The rows of R fall into a few groups, and each row is roughly a mix of its group's hidden directions.
R (112 x 11):
[[-29  -3 -15   5 -14 -14 -16  20  17 -12  12]
 [ 16   0  -5  36 -12  -5  19 -21   0 -11  -8]
 [-15  14 -14  36  -1  10  -6 -24   0   0  -9]
 [ -7   4 -25  11 -14  -3 -21 -15  -2  28 -16]
 [-14  19 -14  -7  -2   6  28  -9  -3 -31   8]
 [  3 -39  -6  22 -12  -8  -5 -13   6  10 -11]
 [  5  -9 -18  28 -11  16  -7 -28  16  -4   4]
 [ -4  -4  12 -20  10 -23  24  25 -10   4 -14]
 [ 14   5  22 -24  14   7  12 -24   1 -21   4]
 [  6  22 -19   6   0   3 -25  23 -15  -4  20]
 [ 10   3 -33  18  -7 -18  -7 -16  14  14 -12]
 [  2  14 -36  10  23  12 -11  -7 -16   2  -6]
 [  2 -20  24 -19   1   5 -17   1  -9  26 -18]
 [ 25 -27   5 -14 -12  -3  16  -4   5   8 -26]
 [  3   6  16 -36   6 -21  -9   1  23   3   4]
 [ 26 -26   8 -27   2  14  14   5   7   4   9]
 [ 28  -4 -31  -1  10 -20 -18   6   0  -7  -1]
 [ 27 -28   3   6 -12  -2  22 -11 -11   7 -15]
 [-15   0  23  11  -2 -16 -11  24   0 -25 -14]
 [  1  20   5  28  -7   6  12 -30  -7 -14 -10]
 [-19  17   2 -13   3   7 -31  -5 -10  15  23]
 [ 38   6   6  13 -16  18  -8 -15   5 -11  -6]
 [ 20   7  -8  11   9  -6 -35   0 -21  10  13]
 [-10  -4  34 -22  14  -2  -6 -13 -14  11 -15]
 [  2 -20  26   0 -31 -16 -10   8  16   1   4]
 [ -4  10  -8  19   6 -15  -7  31  14 -24  13]
 [-23   4  12  14  16 -11  -1  -5 -26 -11  25]
 [ 20  38   7  11  -1  12   9 -13  -3 -15  -6]
 [  9  13 -11   2  -7 -23  -7 -14  -3 -37  13]
 [ 31   2 -25  -5   6   7  22  13  19  -4   1]
 [ 11 -23  -5 -24   2  21  15  -9 -18  18   5]
 [ -2 -20 -25   2 -11   5  -2  -2 -14  -7  36]
 [ 22 -22  19  -8  -2   0  -9  33   8  -9   4]
 [  2  -3  25  26   1   5  -7 -23  16  -1 -24]
 [ 10  -5 -17  17 -10  -8 -35  13  -5  -3  20]
 [  8 -26   9  -6  -2   1  41   7  -8   5   0]
 [ -6  11 -29   7 -10   5 -17 -16  -6  25 -18]
 [ -7  -7 -10 -30   3 -23  -4  -1 -14  29   1]
 [ -9  35 -11   7 -12  -8 -21   0  16  -5 -18]
 [ 28  33   2  -7  11  -3  -4   7 -22  11  -1]
 [ 23  -4 -15  -5  16  12  28  -2  -8  24   8]
 [ 15  -3  -6   0   7  30 -22   3  -9  14  26]
 [-11   6 -31  16   0   6 -15 -21  -8  23  -6]
 [ 34  -9  18  -1 -21   1   4  -7  14 -19   8]
 [-18  14  11 -29   7 -19   6   2  10  13 -22]
 [ 17  -3 -26 -19 -10 -10 -11 -27   4  18  -1]
 [  1  14   8 -32   2  28  16 -10  -8 -10 -11]
 [  1   5   3   5  25 -26  17  27   1  -7 -16]
 [-34  -6  12  -3  17 -29  -1  -4  -7   2  14]
 [ 26  35  11 -10  12   1 -10 -11 -11   7  -8]
 [  7 -20  13  12  -4   3  18  15  -4 -31 -20]
 [  5 -19  10   3 -39  -7 -17   0  15   5  11]
 [  5  -2  27   1  -2 -24  -8   4 -23  25 -11]
 [  6  21 -36  10 -20   1  10  10   8 -11   2]
 [ -6  16  -2  -2   7   8 -27  -5 -14  23  29]
 [ 10  24   1 -21  -9  32  13  -9   0 -12  -9]
 [ 25   7   2   2  -9   2  -1 -14  30   4 -29]
 [  3 -37   2   9 -13  14  14 -16  16  -1 -13]
 [ -3 -18  17  17   5  -8   5  -7 -22 -15  31]
 [  7 -16  33 -23  15  10 -10  -1 -11 -12  11]
 [ -6  -9  15 -19 -15  24  -4 -29 -14  -1 -14]
 [-23   8   9   6   7  -7   8   4  24 -21 -29]
 [  1 -14  24 -20 -10 -21  10  -1  25 -14  11]
 [-17 -30  -1   3 -12 -15  10 -18  10   4 -24]
 [ -3 -12 -13  17 -17  19 -24 -19  -1   2  23]
 [ 10  -6 -15  24   7   0   4   5 -35  20  -4]
 [  1 -32  13  -8  -5  10   3  16   8  17  26]
 [-15  29  19 -18  13 -20  -5   0   1 -12  15]
 [  7  -1 -14 -16 -25 -11 -18 -25   3  21  -8]
 [ -6  25  -8  -6  22 -13 -23   7 -20  16   6]
 [ 18   9  22 -17  -5  25   0  18   1 -16 -18]
 [ -6  13 -26   8  -1 -10 -23 -14 -12  16 -23]
 [-31   6   8  18 -15   1  -8  25 -16 -10   9]
 [-13  16  -3   6   0  28  30   8 -13 -17   3]
 [  7  -4  -9   4  -3  -5 -45   2   6  -5  21]
 [  6  15 -14  13 -34  -9 -20   6   3 -18  -9]
 [  2 -27   5  -7  -9 -21   4  28   9 -18 -13]
 [ -6 -14  40 -18  17  -1   5  -9  -7  -5   9]
 [ 11 -13   9   3  21  17  -7  31  -7 -19  14]
 [ -5  -7   2  19 -11  -1  30 -14   1   5 -32]
 [  7  -5 -14 -38   2 -15   1  18 -12  11  13]
 [  5   0 -31 -12  14 -17 -12 -10 -10  26 -11]
 [ -3 -30   3 -11 -16   2 -13 -24   1  22 -13]
 [  9  -2  -4   0   8  -2  -3  24 -26  -4  36]
 [ -9   2  24  32   3  11  -3 -24   8 -14  -9]
 [  6  17  -1  -4  17  11  27   1 -25  18 -18]
 [-23  18  -5  -9  -1  27   1 -21 -19  14  -4]
 [ -1 -13   1  21  -4 -19  -1  10  30 -14 -23]
 [ -4  12  17   5 -17  -3  -8  -9  20 -34  14]
 [ -9  -2   1 -19  -5  31  11 -16   6 -25 -15]
 [-28 -15  17  -8  -1 -21   7 -15  24  -4  -7]
 [-33  -9 -24  -5   5 -10  -2  25   1  14   1]
 [-16 -32   1  -3  18  -3  17  -8 -11  23  -9]
 [  6 -15  26   2   2   3  16  24  11 -20  19]
 [ 19 -31 -13 -13   6   5   6  28   2   5  12]
 [-17 -23   2   5   5  26 -22  -4 -17   7  17]
 [ -2  12  12 -25 -16   9  10 -24  -2 -13 -24]
 [ 12  -6 -14 -16  18   8  10  12 -14  26  24]
 [-22  -1   9   8 -15  11   2  -8  22 -33  10]
 [  9 -11  24 -15   1  18 -11  19 -10 -22  18]
 [ 13 -22 -16  15  -2   7  20   8 -20  21 -14]
 [ -8 -32   9  -1 -16  11 -22 -21 -10  13  -3]
 [ 14   5   3   3  -9 -43 -19   7   3  10  -1]
 [ -2  24  -1 -17 -23  28   0   4  -5   5 -22]
 [  0  20  -8 -12  27   0  11  23 -10  14  22]
 [-11 -19  24  22  18 -10   8  22   3  -8  12]
 [ 21  11 -21 -12 -14   6 -12  16  19  13 -21]
 [ 15   7  -1 -18  12  26   7  -6 -23  21  15]
 [ 12  -9  34 -11  -9  -9  14   0  23   4 -18]
 [ -9   3  -8   7 -10  -2  20   3   3 -45  -1]
 [  0  45   5  -1   6  13   2  -4   5 -19  -2]
 [ -5 -18  18  12  -9   3 -35  -7  12   9 -18]]

One row of each group comes first, with its name. Which group is each row after those in?
[  7  16  15   0   7 -21  -5  -6   1 -11 -39] | (84)
[-11  -6  -5  16  20  -1  38  -4   4  -2 -18] | (7)
[  9   5 -17   4 -12   3   3   0  13  20 -39] | (79)

[ -2  -5   8 -28  -9   6 -24 -22 -14  20  -6] | (84)
[  5  13 -13  -4   8 -12  -4 -38   1  12 -24] | (84)
[ -3  -5 -15  39  -8   7   8  -6 -20   6 -16] | (79)
[-35  -9   7   6  19  21 -20  -4   3   9  -2] | (7)
[  3  34  -8  -4   0 -14 -21  22  -7  -6  17] | (79)
[ 12 -12 -20  13 -14  -2   9  33 -16   1  15] | (79)
[ -1 -14  -8 -26  14  22  -5  25  21  -4   0] | (7)
[ 30 -14  16  -9  10  -4  22  -9 -15  19  -9] | (79)
[  8 -16  -4 -16 -13 -12  -1  17  30 -18 -17] | (7)
[ 17  11   7  10  -8   4  -3 -21  19  -1 -35] | (84)
[-21  26  -3 -20  14  12  23  16  -7   0  -1] | (79)
